(in the rows, 128 means zero)
Turns in one plane each, and the order they were made in; the first pair answered:
turn M:
[131 137 107 101 123 139 130 109 123 153 130 134 108 131 131]  ->  [129 142 109 104 132 135 128 102 117 151 135 136 118 120 128]
[147  95 187 179 155 122 131 108 136 125 108  95  77 150 124]  ->  [156 100 182 188 169 118 132 106 127 124 113  95  86 141 125]
[119 161  67 119  72 108 105 181 177 132 114 168 174  88 131]  ->  [132 160  58 126  76 105 116 181 181 140 117 168 173  88 139]
turn R:
[163 128  85  88 141 108 139 106 114 142 158  99 139 152 164]  ->  [141 144 117  61 154 111 126 104 109 113 146  98 159 148 153]
[129 132 141 128 150 138 108 139 113 102 109 113 150 118 125]  ->  [146 116 126 162 154 129 117 140 111 116 120 112 124 118 122]
[160 124 123 176 106  98 120 117 101 171 112 129 139 157 126]  ->  [147 136 117 133  82 111 118 121 122 170 103 134 179 154 147]
turn L:
[108 122 157 130 133 151 123 121 131 120 132 127 117 147 107]  ->  [112 132 160 122 123 150 117 128 148 112 130 131 147 133 126]
[100 129 127 141 114 126 118 135 139 121 127 134  96 133 116]  ->  [117 120 148 146 135 128 119 139 148 111 121 119 104 125 128]
[136 113  97  85 121 146 152 108 137 151 152 131 115 140 131]  ->  [155 106 132  92 147 148 152 106 150 138 147 112 116 135 136]
turn B:
[141 101 116 110 124 125 184 114 116 149 172 119  47 152 114]  ->  [117 136 207  85 171 124 153 117 111  86 138 101 104 126 106]
[141 133 163 135 128 139 128 168 180 118 127 121 123 123 138]  ->  [143 126 143 141 117 138 138 174 180 136 138 123 108 132 139]
[111 131 116 105 126 131 123 152 107 114 143 141 105 151 116]  ->  [128 137 136 141 154 117 118 152 102  99 141 130 125 126 123]
Now pairs of rows:
Each pair is 2 to 4 turns apart.
[ 99 154 141 140 135 105  98 135 111  94 102 135 171 101 124]  ->  [104 140  81 108  79 123 121 143 138 133 116 143 157 122 143]
B then R then M
[117 143 151  76 126 103 100 121 164 102 141 108 141 138 144]  ->  [ 87 152 110 107 112  85 100 119 119 115 148 136 105 146 107]
R then L then L
[120  94  91 168  79 107 113 147 164 137 123 144  84 144 131]  ->  [102 100 138 171 104 111  99 148 150 112 108 140  62 155 104]
B then R then B
[ 95 169 138  74 122 147 121 100 107 144 151 146 121 140 105]  ->  [130 143 205 107 143 147 108 112 147 124 131 113 113 141 132]
R then L then M
[145 158 125 113 142 114 120 105 146  99  95 131 180  85 120]  ->  [171 129  88 170 109 104 133 124 166 130 108 133 135 102 134]
M then B
[115 165 134 162 133 107 112 140 121  90 103 128 183  87 136]  ->  [ 78 166  97  96  83 130 126 133 123 110 110 146 167 115 121]
B then R
[141 134 135 100 202 131 160 103  82 148 174 108 110 120  74]  ->  [166 136 104 118 192 114 166 112  98 161 182 105 156  94 105]
R then R then R then B
[ 87 135  55 100  58 121 137 125 114 155 184 140 127 157 158]  ->  [ 84 122  87 133  86 120 136 114  87 148 184 136  64 184 119]
B then R then B
[ 93 141  64 116  75 130 127 118 117 144 145 149 127 137 124]  ->  [118 139  57 168  99 110 130 120 105 148 153 139 132 118 137]
B then B
[ 58 161 155 133  99  98  87 152 127  83  86 161 177 119 123]  ->  [ 59 123 143  88  75 132 113 137 133 112  99 157  77 185  89]
B then L then B
[117 100 118 102  69 129 135 153 169 108 143 130 117 159 125]  ->  [112 115 135  90  80 129 128 152 169  89 137 129 162 137 134]
B then B then R
[135 157 122 110 131 124 115 145 150 117 118 132 218  86 165]  ->  [ 83 129 154  89  77 152  97 156 161 117 103 141  94 164 109]
R then M then B then B
[105 126 151  98 103 140 104 142 164 105 122 133 129 155 169]  ->  [122 155 134 121 168 119 114 115 109 102 144 132 177 110 169]
M then M then M
[156 141 151  86 175 137 163  90 120 124 145 116 135 101 115]  ->  [179 127 114 157 159 117 167 101 117 155 157 123 106 104 120]
M then B
[137 148  65  62 162 137 163  88  80 162 165 138 160 110 125]  ->  [168 133  68 128 186 121 164  90  68 166 172 126 132 110 128]
B then R then R
[161 140 171 147 138 114 136 111 110  90 112  93 145 117 117]  ->  [159 121 174 135 102 129 140 127 143  95 107  91 116 146 123]
M then M
[156 108  56  89 100 119 151 116 139 168 148 109 165 124 140]  ->  [102 127 128  37  98 137 126 116 141 125 113 108 166 138 118]
R then M
[ 89 120 123 159 108 132 123 155 126 130 154 146  91 159 147]  ->  [118 135  90 155 137 119 138 137 112 138 172 142 146 123 164]
R then M then M
[125 109 119 138  89 138 138 155 181 144 127 129 131 137 155]  ->  [ 93 134 181 102 151 145 122 124 121 108 120 126 125 135 105]
M then B then R
[158 107  97 151  91 119 128 143 152 151 138 120 122 129 164]  ->  [130 110 116  86 113 147 141 111 123 148 147 121  88 158 120]
M then B then L then R
[ 96 111  92 188  76  83 125 176 120 147 121 178  83 130 130]  ->  [104 129 184 140 107  99 102 189 177  95  86 145 159 103 167]
L then L then B then B
[110 167  97 134 132 108 128 129 107 121 141 146 197  83 142]  ->  [ 76 169 115 104 128 117 118 116  87 110 136 153 172 104 108]
B then R
[ 84 139 122  68  79 139 116 147 146 132 121 153  98 156 107]  ->  [105 144 188 154 160 111 101 137 113 100 105 130  93 131  86]
R then R then B
[167 109 177 197 173 118 124 122 140 118 115 101  85 129 116]  ->  [140 122 209 152 175 136 112 123 140  94  98 103 101 137 109]
B then B
[111 143  92 116 107 122 129 134 111 141 128 154 155 105 129]  ->  [ 92 132 112 101  91 138 124 131 116 138 123 156 119 131 113]
R then B then B then M
[120 135 176 138 161 142 139 102 126 108 129 107  97 125  95]  ->  [140 116 156 161 146 138 148 109 136 129 139 106  73 131 107]
M then B
[112 159 138 140 136  90 119 145 129 100 114 142 187  93 131]  ->  [ 92 165  98 123 123  98 127 136 110 120 129 157 178 101 115]
B then M then R
[127 130  76 181 150 111 132 120 150 190 113 134  84 142 124]  ->  [148 133 114 138 153 122 128 134 205 161  97 107 158 118 172]
L then R
